The same turns and mirrors carry the whole set onto itself, and each row onto the other rows of its family. Which rows share a family with each named row? Give them in list order.
These 20 rows form 5 families of 4 rows each.
Q986: [ -8.2  -4.8  18.3  -0.3  -4.4  17.9  -8.1  25.1   1.7  12.9   5.4 -20.4]
Q103: [-28.0   1.9   6.5 -11.6  -8.0  13.7   5.6  22.6  -8.1  34.2  -9.0 -10.3]
Q568: [-11.1 -13.6 -16.4   4.4  28.4   1.9  -4.6 -16.4  -4.7  17.9 -32.6  -4.7]
Q574: [-35.1  -3.5  -8.0   0.4  -3.1  25.1 -27.8   1.3  -5.4  23.3 -34.1   5.5]
Q764: [-19.1 -14.6   2.3 -19.4  16.8  25.8  -2.9  12.3 -10.2  -0.9  -8.2 -24.6]
Q279: [-27.3   2.1   3.9   5.8   4.3  25.2 -14.6  13.9  -2.3   9.4  -7.6  21.5]
Q754: [  2.0  11.8  24.2  -9.6  29.4   9.1 -11.1   4.5 -21.0  15.0 -24.1 -24.8]
Q298: [-11.7   7.6   7.4 -13.2 -17.9   5.1  -3.6  24.0   2.8  23.8 -36.1 -17.7]
Q111: [-13.8 -21.9 -13.2 -11.9  11.3  22.5 -11.2   6.0 -21.4  15.0 -10.4  17.4]
Q361: [  9.5 -14.5  16.1  -4.4   8.3  -9.5   3.4   2.4   1.4  35.9 -11.9 -18.5]
Q627: [  6.9  -8.3  20.2 -11.5  16.9  -7.3 -33.8   2.2  -0.9  22.3  -8.7 -24.2]
Q228: [-17.2 -24.7   0.1 -12.6   3.0  13.0 -16.6  21.1   3.5  -7.3 -28.6  14.3]
Q859: [  0.6 -16.4  -8.0 -24.0   5.3 -18.6  -3.1   6.6  -1.5  24.3 -25.2 -15.2]
Q854: [  2.3 -19.6   1.1   8.1  13.9   1.9 -28.9 -18.7   3.3  25.2 -36.3  -2.9]
Q850: [-24.0   9.8  -0.8  14.6   4.3  27.3  -4.7   1.4  -0.3  16.8 -42.9  -8.5]
Q496: [  5.0   0.5  22.4  -1.9  15.3  -3.3 -22.7  12.3  -6.5   9.1 -45.7  14.6]
Q359: [-17.6 -12.1  13.3  14.3  21.0  27.1  -0.6  20.1 -16.0  23.0 -11.4 -20.0]
Q886: [ -3.4  -4.1  39.8  -4.5  11.8   8.7 -21.1  10.4   6.3  29.9 -33.8 -21.9]
Q10: [ -0.1 -13.6  12.5 -30.4   2.2   3.6 -30.9  -2.3   1.6  22.4 -34.1  14.8]
Q588: [-13.0  -2.0   6.2  -4.6  24.3  -0.1 -40.4  -9.4  -5.3  17.6 -21.7  17.6]

Which other rows belong to the same family as Q496? Q764, Q754, Q228
Which other rows belong to the same family as Q361? Q103, Q574, Q854
Which other rows belong to the same family as Q10? Q111, Q359, Q886

The same turns and mirrors carry the whole set onto itself, and each row onto the other rows of its family. Which rows share a family with each named row? Give them in list order.
These 15 rows form 3 families of 5 rows each.
Q154: [ -6.9  -6.8  16.4  12.3  15.7   1.7   3.3  15.2  -5.1  -0.5  -3.9  20.5
 -11.6  -2.9  31.6 -21.0  -1.3  -9.8   9.5  -9.9 -12.1 -11.0  -3.3   7.9
   6.1  32.3  11.2  16.5 -15.1  17.5 -10.6   5.7   5.3 -16.8  -7.5   5.2
  26.5  -0.4  -1.6  15.5  -5.6  -9.7  -5.6  -1.5  21.1   5.3 -12.3 -15.0
  -3.6  19.6  -9.1   8.1]
Q71: [  2.8 -24.0  10.9  10.7 -12.4  -1.8   7.5   9.4   6.7   4.5  -3.5  -1.7
  -9.5  19.8  12.2 -10.2   4.3  -8.2  -8.7  11.1 -15.6   6.2   5.2   5.3
 -14.9   6.8   3.0  -0.2  -1.8 -10.3   2.3  20.0 -11.7  25.8  -0.7  -8.0
  -5.9  29.3  26.6  -4.6  22.0  12.8  -2.6   7.7   7.4  13.9  -9.4   5.4
  16.0  10.8  -3.7 -11.6]
Q904: [ 19.6 -13.2   2.7   4.0 -15.1 -15.2   1.7  16.2   1.9  24.5   6.9 -16.5
   4.6  27.1 -16.3  -4.8  -5.0 -19.6  -4.7  17.8 -21.7   3.4  20.3  -1.9
  -2.6   8.4  -7.0  -7.6  -2.3 -12.9   4.9   9.5  -4.2  26.4   0.0   6.3
 -19.5  19.9  15.4  -6.6  -3.2   5.2  -1.6   7.6   3.8  19.7 -10.0  -1.9
  16.0   3.7  -3.7   8.0]
Q633: [  3.9  34.4  23.4 -17.3  20.2 -23.1   2.8 -12.8  -1.7  -3.2  20.6  -0.4
  -6.8 -20.4   3.4 -11.8  17.0  -6.9  14.2  14.2   0.6   9.7   4.5  -6.0
  -8.5  -0.6   9.4  18.7 -15.8  27.8   2.4   2.5 -20.3  11.3   5.7 -13.2
   3.5 -18.3 -15.6  -8.2  -2.6   8.8  -1.8   5.6  -2.8   9.5  -9.9  -5.0
  -5.4   2.2   3.0  -9.1]
Q474: [ -2.0  37.2  -7.9  -6.7  11.9 -16.1 -15.2  -9.7   7.5   0.0  23.6   5.9
 -13.2 -24.9  -7.7   1.5   3.1 -20.3   0.5  12.2 -11.4   4.8   0.1 -12.5
   6.1 -13.6   2.3  10.7 -15.6  28.5  18.9   1.8  -5.9   2.6   1.7 -21.2
   6.5 -23.6  -6.3  -5.9  -1.9  12.6  -4.8   9.5  12.3   1.7  13.2  10.4
 -23.0  -5.2   8.5 -11.7]
Q825: [ -7.3 -23.4 -16.9   7.7  14.8  30.0   2.3  12.1   8.7  12.5   3.5   5.9
   0.6  15.0 -34.2   8.1  -4.4   2.6  -1.9 -11.3  -1.1  14.6  19.9  -6.9
 -13.3  -4.4 -22.7 -10.5  12.3   5.8  -8.2  -5.6   0.7  -3.0  -4.2   2.9
  -2.2 -14.9  -7.0   1.8 -33.1 -12.8 -10.7 -17.5 -12.3 -11.1  -3.8  -1.6
  -7.8  -0.6  -0.8   7.3]
Q387: [ -1.0   2.4  -7.9  20.2  -1.5   1.8 -13.8  11.6 -11.4   2.0  -2.8  23.2
  -5.8  -1.9  16.6  -5.0 -15.5  -9.1  -6.4 -11.4  -9.1 -23.6 -12.9  14.2
  25.2  17.9  16.5   9.7 -22.0  13.3   5.9  -5.6  22.2 -27.5 -19.9   1.0
  13.8 -11.0  -0.3   6.5  -2.1  -1.5   8.2   1.9  32.7   6.1  -2.7  -7.7
 -11.1   8.4 -13.4  -0.8]
Q308: [ 12.2   2.8 -18.0 -12.6  -8.5  -6.0  -0.6 -36.8   2.3 -23.0   6.7   5.2
   2.9   5.5  17.3  17.1  -9.0  -9.3  -3.0  -6.4   7.1  -2.2 -10.6 -15.0
  32.8 -13.1   8.3 -22.5  -1.8 -17.2  -5.7  -0.4   6.7 -14.1 -11.0  -8.6
   3.2   0.8 -16.7 -11.9  -2.5  -7.8  20.1  10.5   2.9 -12.9   5.3  -0.2
   1.3   1.4  26.8  -8.9]
Q509: [-15.9  -0.5 -22.5  11.1  -5.6  31.5  -6.6   0.6   8.5  -6.7   4.0  17.6
  -7.8  -5.8 -24.4  19.3  -6.9  14.7 -11.9 -12.9  -3.3  10.8  -1.8  -4.0
 -17.8  -3.8  -1.3 -14.4   6.3   4.5  17.4 -13.5   2.2 -22.1  -8.4  -8.1
  -1.4  -7.7   4.4  -9.1 -25.3  -8.1  -4.0 -25.1  -1.7   2.7  -3.5   4.6
  -3.3  -5.4   6.4 -10.0]
Q427: [  6.0  -5.1 -11.6  12.6 -36.4  -6.1 -11.7   0.9  -1.3   3.1   8.7   1.1
  -3.7  10.4  -9.0   1.7 -14.0  -8.2 -12.4   9.2 -21.5   5.3  15.6  10.2
   0.6   6.8  16.5  -5.3  -9.7 -10.2  18.3   5.1  -0.9  13.1   0.5  -5.4
  -9.3  28.3  25.4 -20.6   9.9  14.2  -7.1  19.6  16.8  13.1  -2.3  10.7
   6.9   6.5   4.6  -8.8]
Q472: [ 20.8 -13.2  -9.3  -7.7   6.6 -13.7   6.0 -17.6   4.7  -4.7  -1.4  -8.3
  13.1  28.6   7.8   6.8   3.1  -2.8   7.7  -6.8  23.3  -1.9  12.6 -19.8
  28.2 -20.1  -5.6 -14.3  -3.9 -11.3 -26.2  -2.5   6.3   6.6  -1.2   1.9
 -11.8 -11.8 -28.2 -14.8   1.6  -4.2  21.8   2.0  -1.0 -20.7  -4.4  -3.2
  -2.7   3.0   8.7   1.6]
Q200: [  4.9  -8.3   4.8  19.4   2.3 -19.3   4.3  26.4  -6.4  23.9  -7.7   6.6
  -1.8   8.5  17.5  -2.8 -13.6 -12.8   7.0  -6.8  -7.3 -14.6   8.6  -4.5
  21.1  24.7  -1.1   0.4 -22.0  16.7 -12.4  -8.7  11.7 -13.7  -9.6  18.5
   8.0 -15.7  -8.6  18.7  -4.4 -10.7  -2.7 -18.3  29.0  -0.7 -11.6 -16.2
  -6.2  16.2 -15.1  15.2]
Q702: [ 10.5  -7.7  10.9 -12.3  -1.6  -5.1  17.2 -31.4  -7.9 -16.5   8.2   9.2
   4.5  10.5  23.8  14.1  -2.4   8.0   7.7  -4.5  24.1   6.7  -4.5   2.5
  16.5 -11.5   0.7 -12.6  -3.3  -9.7 -26.5   1.0 -11.8  -0.6  -6.1  -7.2
   5.3  -4.7 -26.4 -15.2   4.3 -10.1   6.9  -1.1  -7.1 -30.6  -0.3  -9.6
   2.4  13.9  14.2 -15.9]
Q240: [  7.0  25.1   6.3  -5.4  16.8 -34.4  -7.0   1.6   8.0  10.2  20.7 -10.4
  -4.4  -7.8 -10.5  -5.1   3.3  -6.1  12.9   6.8  -7.4  11.6  19.5 -22.9
  -0.9   3.5 -10.1  16.2  -6.6  32.6   4.1  -4.6  -0.3  14.6  15.6  -1.4
  -8.0 -31.9 -26.7  -4.5  -8.8  12.4  -9.0   7.2   4.8  -4.6   0.9   3.6
 -15.0  -3.6  -1.6  14.0]
Q460: [-10.0 -16.2   1.9   7.4   9.2  28.2   9.9  -0.7   7.4  -3.9   6.6  15.2
 -11.5   7.7 -18.1   6.8  -2.6  24.4  -6.7  -7.8   4.9  18.5  -6.5  10.8
 -30.7   2.1 -13.8   3.2  25.3   1.2   2.8   1.7  -4.5  -7.6  -2.4 -13.7
  -2.5  -6.1  -6.3  -2.4 -19.0   1.7 -12.8 -15.7 -20.4  -9.9  -1.6   1.4
   5.9  -3.4  -8.2  -4.3]

Which other rows belong to the same family as Q154? Q71, Q633, Q702, Q460
Which other rows belong to the same family as Q427? Q474, Q387, Q308, Q509

